One hidden turn or mirror swaps the rows below in pairs. Which row is each named row swapped with?
The rows were stretched afterwards, more along some directions than others.
J246: [ 35 -16   3 -24  31 -21  -1  -5  -1   9 -41   2   4  12 -14  35]
J277: [ -2   4  -3 -20   6 -30  22 -17  11  33 -26   7  12 -20  -3  23]
J18: [ -1  -2   3 -50   9 -24 -12 -14 -10  18  12 -26  15  18  -3  21]
J289: [ 23  -7 -17 -11  39 -24  11  -8  22  35 -26   4  -2  10  -6   6]
J589: [-13  -4   7  -6  17 -14  -6  15   2  15   2 -19   6  31  -8   6]
J604: [  3  -4   1 -17  19 -33  22 -29  15  28 -26  -2   2 -22 -15  37]
J228: [  4  -9  -3 -36  -8 -26   4 -16   7  41   0  14  11  -2  10   6]
J561: [ 23 -10   8 -17  16 -20   6 -12 -10   9 -22  -5   0 -12 -28  44]
J518: [ 19 -24  21 -33  51 -11  -1 -18 -14  15 -38 -17   5   6  -9  40]
J117: [ -4  -6   5 -28  16 -18  18 -31   3  21 -34   0   0 -11  -4  39]
J456: [  9  -7   3 -50  12 -30 -14 -22 -12  19   8 -21   4   6  -8  36]
J266: [ 13 -27  17 -37  52 -11   5 -18 -16  10 -34 -17   0   4  -6  42]
J857: [ 32 -13  -4 -32  28 -28   6  -7  -2   8 -41   2   8   5 -13  39]
J226: [  0   2   5 -22  16 -24  15 -25   7  25 -27  -9  12 -15  -4  33]
J789: [  7  -6  -1 -35  -9 -23   6 -10   5  41  -5  12  21   7   5  -3]
J75: [ 13 -25  18 -34  51 -11  -1 -16 -15  16 -29 -12   0   3  -8  40]
J128: [ 11  -5   6  -6   4  -2   1  -2  -4  12 -10  -1  -3   5 -17  25]
J501: [  1 -12   1 -32  -2 -22  16 -19   8  36  -4  15  17   7  12  -3]
J491: [ 20 -12  15  -3   0 -11   4  -7  -5   8 -19   0   1  -2 -23  35]
J774: [-11  -7   8  -9  12  -9  -4  20  -3  12   1 -20   8  37  -3   3]
J962: [ 23 -25  17 -32  49 -12   1 -12 -15  14 -40 -16   8   8  -8  39]
J634: [ 10  -5   0 -52  22 -27  -8 -25  -9  22  12 -22  10   7  -4  29]
J925: [  1 -16   0 -41   2 -22   8 -24   5  37  -1  12   8   1   8   9]
J332: [ 30  -3   9  -9   9 -14   9  -1  -1  13 -33  -2  16 -10 -21  31]
J670: [ 17   7   7  -9  28 -16   1  -6  -5  19  -9  -9  10 -18 -24  28]
J273: [ 11 -19   6 -44   3 -31  -2 -26 -11  12   8  -7   4  17  -6  35]
J57: [ 25  -7 -24 -11  37 -27  18 -10  23  39 -20  13  -4  -2  -7   6]
J866: [  1 -10  11 -11   3 -31  27 -23   6  14 -48   8   9  -9 -17  28]
J513: [  5  -7  12 -46  11 -26  -8 -19 -15  11  10 -22  14  17  -6  29]
J956: [ 22 -27  15 -28  53  -9   6 -15 -14   8 -46 -14   4   7 -12  37]
J535: [ -7  -7   8  -9  15 -11  -6  17  -1  12  -8 -24   8  41  -8   2]
J22: [ -1  -6   6 -55  13 -36  -8 -30  -9  27  10 -17   9   5  -9  35]
J156: [  2 -14  -1 -34 -14 -24  11 -16   8  33  -4  17  16  11  11   0]
J141: [  8  -5  -9 -36  -3 -23  10 -15   7  38   0  10  23   8  17  -2]
J23: [ 19   1 -17 -18  41 -29   6  -7  21  42 -19  -2   3   8  -6   9]
J479: [ -7  -9   9  -7  15 -17  -6  14   1  17  -2 -20   7  35  -9  10]
J298: [ -8  -7  12  -5  11 -12  -7  16   2  15  -5 -21   8  40  -9   3]
J608: [ 38 -21   4 -24  27 -23   3  -7  -1  14 -46   8   4  14 -17  33]

J491 is swapped with J226
J156 is swapped with J634
J670 is swapped with J866

One hidden turn or mirror swaps the rows below in pairs. Which row is each named row swapped with?
The rows were stretched afterwards, more along some directions than others.
J963: [  1 -21  17 -23  -8   8  -2   0   2  17 -19   9  21  16   8 -23]
J260: [-17 -17  20  -2  22  -2  -7 -12 -17  -5  -4  -4   7   4   6 -10]
J281: [ 14 -23 -10  -6   4  11  12 -11   5   4 -11 -22  16  26   9 -27]
J468: [ 15  -1   2   2  -5  17  10  -9  15  22 -15  -6   0   6   9  -3]
J284: [  0  -4 -14  15 -14   8   0 -10  13   6 -26  -9  -2   0  -9  17]
J747: [  2  22   6  -3  -6   6  11  -2  -3 -18   5 -15 -14 -30   0   8]
J530: [  4 -18   7 -15   7  11   8   4  -2   5 -22   4  20  15  13 -27]
J654: [  0  18  -2   0  -5   2 -24  -2  -6 -22  11  -2 -26 -15 -22  28]
J297: [-14  -1   3  -9  -6 -12 -17  23   7   4  -3  37  16  16  -9  -1]
J33: [ 10   9 -13 -18 -17  -3  11  17  23  -1   0  28  -4  11 -16   9]
J635: [ -3 -27  -1  -1   4  -9 -12  17  14  -6  22   8   5  28   9 -12]
J674: [-14  -1  17 -11  -3 -11 -16  18  -1   4   3  31   8   5  -6  -9]
J411: [ 31   2 -21  21   4   4  -1   1   2  -9  15 -24   1   9   6  -8]
J148: [ -4  20  -9  -8 -13  12  17  -7   3  -9 -17  20 -16  -8 -29  23]
J71: [  5   0   3   9  -3   4 -26  -3 -12 -11  11 -14  -1  -4  -8   0]
J576: [ -6   0  14 -32  -5  15  -8   4   5 -10   3  14  -3   6  -5   4]
J612: [  3  -4  14   9  -5  16 -26 -12  -5  10   9  -3 -10  -5   6  11]
J814: [  2   4 -10   7 -15   1  15   6  15  17 -12  15  -1  -2  -5  19]
J795: [ 6 -2  3 23  2 26  4 -4  5  0 -1  3 -8 -1 -3 14]
J572: [ -3   8 -13 -20 -11   4 -11  15  15 -18   4  10 -12   9 -26  18]
J914: [ 11   0 -18 -10  -6   3  20  -2  13   3 -32  -6  16   3  -2 -13]
J601: [-10 -28  -5  31  11  -7  -5  -5  -8   9 -16   3  24  10  -3 -20]
J602: [ -8   2 -14  18  -1 -11 -16  13   0 -28  22   3  -6   2 -17  15]
J874: [-12 -11  10 -14  -2 -13 -20  16   9   8  11  24   3  13  -4 -10]
J854: [ 27  -8  -9  13  10   6   8 -12  -5  -2  -5 -36   6   0  19 -24]
J933: [-13 -31  22  -7   2  -5  -4   6  -3  18  16  19  15  19  14 -17]
J96: [  2  -6  -1  10  19  -2 -11  -7 -14  -5   7 -16  10   6  16  -3]
J207: [  0   0  15   0   2   8 -21  -3 -14  -6  13   9  -2  11  -2  -7]
J720: [ 19   5   5   8  -2  19  21  -9   6  18 -13   1   5   6  13  -8]
J329: [ 17 -17  -9  32   9  17   3 -14  -6  -3  -7 -36  15  10  19 -11]
J384: [ 27  19 -19  13  -8   6  11   7   9  -2 -19  -8   2  -4   0  -6]
J968: [ 15   1 -22  20  -7 -13  -4   8  13   8  -4  -5   4  -7   4  -6]
J29: [ -2  -6   8  -2   1  30  17 -18  -8   6 -19  -4  15   0   4   2]
J280: [  6  16   1   0   5  11  25  -4   6 -14 -10  -9 -15 -18  -3  11]
J696: [ 14  -2  11  -1  -7  21  25  -5   8  16 -10   3  14  10  17 -19]
J417: [-10  -5  -9  -8   1  -7  13  17   3  -9  -1  18  20   4  -7  -9]

J601 is swapped with J795
J29 is swapped with J417
J284 is swapped with J635
J854 is swapped with J654

